Each path below is one point turned by a fixed rotation once a step. After each direction that follows a path, write how fast that rotation turns it, in deg/step (0 if it stays still).
Each turn is a multiple of 5 degrees from 10 to 175, or 0.
Each row of a path follows its step; steps can be skipped.
Path 1:
step 4: [ -7   3  -9   7  18 -19 -26 -11   8  -3  -2 -13   5   8  22  -3  -2 -22
  -9   1 -18  25   6 -10   8   4  -3  13  -1 -10  -3   9  31   1  11   4
   6 -12   0 -14   1]
step 7: [ -5  -1  13 -11  -5  -4   3 -23 -10   0  -1  -2 -24 -18 -13  12  -1  -5
  -4  -9  -9  11   1 -11 -12  20 -12   0 -28  -5   2  25  17 -10 -10   1
  17   9  17  -7 -10]
step 9: [ -2 -13   6   6  -6   1  -3   8  13   2  -5  26  -1 -14 -29   0   0  14
   4   7  -3  -3  -3   0   7  -8 -23 -13   1   1 -32 -16  -8  -3  17   1
  24 -14  -5  16 -10]
step 10: [ 19  11 -14 -10 -25  -5 -12  26  10   5   9  -8 -14 -21   4   9   8   0
  -5  -7   8  24 -13 -18   4 -14  -9   1   1 -20  -9  16  13 -11   1   8
   8   6  -5   7   7]
step 12: [  2 -11  14   1  -9   0  -9   3   3  13 -10  -7  38 -10  11  10   8  14
  -7 -20  13 -11  10   4 -15 -18  -4 -23   0  12 -14  -3 -16 -15  11  -7
 -17  -1   7  11   3]
step 14: [ 12  -2  25  10   8   4   3   4   1 -20  15 -13 -31  -1  29   1   2  15
   9 -13  -6  12   6 -13  -2  17   0  -6   2  12  14   9  -8  -1   0 -21
  -7  17  -3  15   5]
step 15: [ -7  11  -2   4  21   1 -21  -3  11  -7 -21  17  -2  -9   3  -2  -6  14
   6   0  -9   1  19  -2 -21  -1  21   7   0   7   1 -15 -22  -4  12 -17
  -4 -25 -18   7  14]
step 17: [-14   9  -5  11   5   0 -23   7 -10  -7   7 -11 -18  13   3  -9 -11  11
   5  -8  14   4 -43  -4   0  -4   9  -8   6 -11  27  13   5   1  11  -2
   2   4 -17 -19  -6]
[-1  5 -4  6  1 -5 -1  4 -1 -2 -5  2  8  4  0  8  3  2 -4 -3  1  2 -3  1
  7 -1 -4  1  7 -3  0  3  1 -3  0 -3 -5  2  6 -8 -3] -> 55
[ 5  0  4 -7  3 -8  5  0  4 -2 -7  7 -5  1  0  3 -2  4  0  1 -8  1  0 -1
 10  7 -1 -1  0  2  2 -1 -5 -1  1 -3  1  1 -1  3  4] -> 60
[-6  5 -2  5  0 -4 -3 -3  5  8  0  1  4  0 -7 -1 -1  4  1 -1  4  7  3  4
  3  4  6 -1 -3  3 -3  3  0 -6 -2  3 -2 -3  0 12  0] -> 120
[ 8  1 -1  1 -4  1 -1 -4  1  7  6  4 -3 -9  3  4  1  4 -2 -4  0  4 -1 -4
 -1  4  1 -7  1 -4 -7 -7 -5  2  0  0 -6 -1  1 -3 -6] -> 20
[-3  4  0 -2  6  3  1  6  1 -3  1  4 -2 -5  1  0 -4 -2 -7  4  6 -3  7  9
  3 -4 -2 -8 -3  4 -4 -1 -6 -3  2  4  0 -2  3 -5  5] -> 110
[  1   1   3   7  -1   1   7   1   0   7  -7   1   2  -5   4  -5  -2   3
   7  -3  -1 -11   5   2   1  -2   5   4   5   1  -5  -2   2  -3   2  -5
   2  -4   1  -4   2] -> 110
